arr = [ 27  61 -36  34]
arr[0] => 27
arr[3] => 34
arr[1] => 61

a =
 0.0   2.1   1.4  -0.4  -0.2   1.2  -1.6  -1.1   1.6  -0.8  -0.4  -1.9   1.5   0.0
 1.0   2.5   0.9   1.3  -0.1   0.8  -1.5   0.2   1.6   0.5  -1.2  -0.5  -0.2   0.6
-0.3   2.5   1.4   1.2   0.7   0.0   0.1  -1.0   1.5  -0.7  -1.2  -0.9  -0.2   0.9
 0.3   1.7   0.7   0.6   0.8   0.3  -0.3  -0.7   1.3   0.4   0.2  -0.9   0.9   0.4
-0.3   2.5   1.0  -0.4   0.5   0.7  -0.6   0.0   1.4   0.4   0.3  -0.7   1.1   0.1
 1.2   1.4   0.4   1.2  -0.1   1.3   0.1  -0.6  -0.3  -1.2  -0.8  -1.9   2.1   0.0
 0.2   1.6   1.0  -0.1   0.6  -0.1  -1.5   0.0   0.3  -0.1  -0.4  -1.4   0.8   0.8
 0.9   1.2   0.4  -0.5   1.1   0.0  -1.4  -0.1  -0.3  -1.1  -0.9  -1.8   1.0   0.8
-0.2   1.3   0.6  -0.5   1.1  -0.1   0.2   0.2   0.4  -0.9   0.4  -1.0   0.9   0.0
 1.0   2.0   1.4   1.0   1.0  -0.1   0.0  -0.8   1.3   0.3  -0.2  -0.6   0.1   0.9
 0.0   1.3   1.4   1.1   1.1   0.9   0.0   0.1  -0.1  -0.3   0.3  -0.5  -0.1   1.0
 0.1   1.9   1.2   1.0   0.9   0.5  -1.0  -0.6   1.1   0.5  -0.6  -0.6   0.8   0.2
-0.3   2.6   0.4  -0.3  -0.1   1.3  -1.6  -1.1  -0.1  -0.9  -1.2  -1.9   1.9   0.4
Rows and columns are counted from 0.
(0, 0)	0.0
(8, 4)	1.1
(9, 7)	-0.8
(5, 13)	0.0
(6, 11)	-1.4
(1, 7)	0.2
(6, 6)	-1.5
(2, 2)	1.4
(10, 13)	1.0
(4, 2)	1.0
(8, 12)	0.9
(0, 7)	-1.1
(9, 2)	1.4
(7, 2)	0.4
(1, 10)	-1.2
(3, 10)	0.2
(9, 9)	0.3
(5, 5)	1.3
(11, 2)	1.2
(8, 5)	-0.1
(6, 7)	0.0
(7, 7)	-0.1
(1, 11)	-0.5
(8, 0)	-0.2
(12, 12)	1.9
(7, 3)	-0.5
(11, 13)	0.2
(4, 4)	0.5
(3, 3)	0.6
(5, 3)	1.2
(9, 3)	1.0
(2, 12)	-0.2
(10, 2)	1.4
(4, 7)	0.0
(12, 11)	-1.9

x = ((0.085, -0.049, 0.040, 0.064, -0.109, -0.041), (0.115, 0.036, 0.107, 0.005, -0.039, -0.111), (-0.100, -0.134, -0.213, -0.059, -0.138, -0.044), (-0.130, -0.108, -0.220, -0.094, -0.064, -0.055), (-0.085, 0.015, -0.034, 0.011, 0.007, 0.040), (0.033, -0.117, 0.003, 0.064, -0.188, -0.129), (-0.123, -0.163, -0.191, -0.041, -0.064, -0.034), (-0.085, -0.095, -0.153, -0.147, -0.035, 0.012), (0.100, -0.011, 0.048, 0.146, -0.254, -0.132), (0.108, -0.151, -0.019, 0.093, -0.047, -0.006), (0.108, -0.040, 0.115, 0.052, -0.105, -0.080), (-0.160, -0.163, -0.168, -0.135, -0.084, -0.006), (-0.175, -0.172, -0.146, -0.118, -0.105, -0.037), (0.160, -0.053, 0.048, 0.105, -0.055, -0.146))
x[0, 0] -> 0.085
x[-12] -> [-0.100, -0.134, -0.213, -0.059, -0.138, -0.044]
x[-8, 3] -> -0.041
x[0, 1] -> -0.049
x[13, -2] -> -0.055
x[-4, -2] -> -0.105
x[0] -> [0.085, -0.049, 0.040, 0.064, -0.109, -0.041]
x[-1] -> [0.160, -0.053, 0.048, 0.105, -0.055, -0.146]
x[-8, -2] -> -0.064
x[:, 1] -> [-0.049, 0.036, -0.134, -0.108, 0.015, -0.117, -0.163, -0.095, -0.011, -0.151, -0.040, -0.163, -0.172, -0.053]
x[-6, 4] -> -0.254
x[13, 1] -> -0.053
x[-1, -3] -> 0.105
x[11, -3] -> -0.135
x[:, 0] -> [0.085, 0.115, -0.100, -0.130, -0.085, 0.033, -0.123, -0.085, 0.100, 0.108, 0.108, -0.160, -0.175, 0.160]
x[-11, -4] -> -0.220
x[:, -4] -> [0.040, 0.107, -0.213, -0.220, -0.034, 0.003, -0.191, -0.153, 0.048, -0.019, 0.115, -0.168, -0.146, 0.048]
x[5] -> [0.033, -0.117, 0.003, 0.064, -0.188, -0.129]
x[11, 2] -> -0.168
x[3, 4] -> -0.064
x[-1, -6] -> 0.160
x[1, 2] -> 0.107
x[6, -5] -> -0.163
x[9, 1] -> -0.151
x[11, 4] -> -0.084
x[-10, 3] -> 0.011
x[8, -5] -> -0.011
x[-8, 2] -> -0.191
x[-6, -3] -> 0.146
x[-14, 3] -> 0.064
x[-6, -1] -> -0.132
x[5, -2] -> -0.188
x[-6] -> [0.100, -0.011, 0.048, 0.146, -0.254, -0.132]

W = [592 275 594 313 148 380 535 773 741 528 758 680 915]
W[-13] => 592
W[11] => 680
W[4] => 148
W[7] => 773
W[-1] => 915
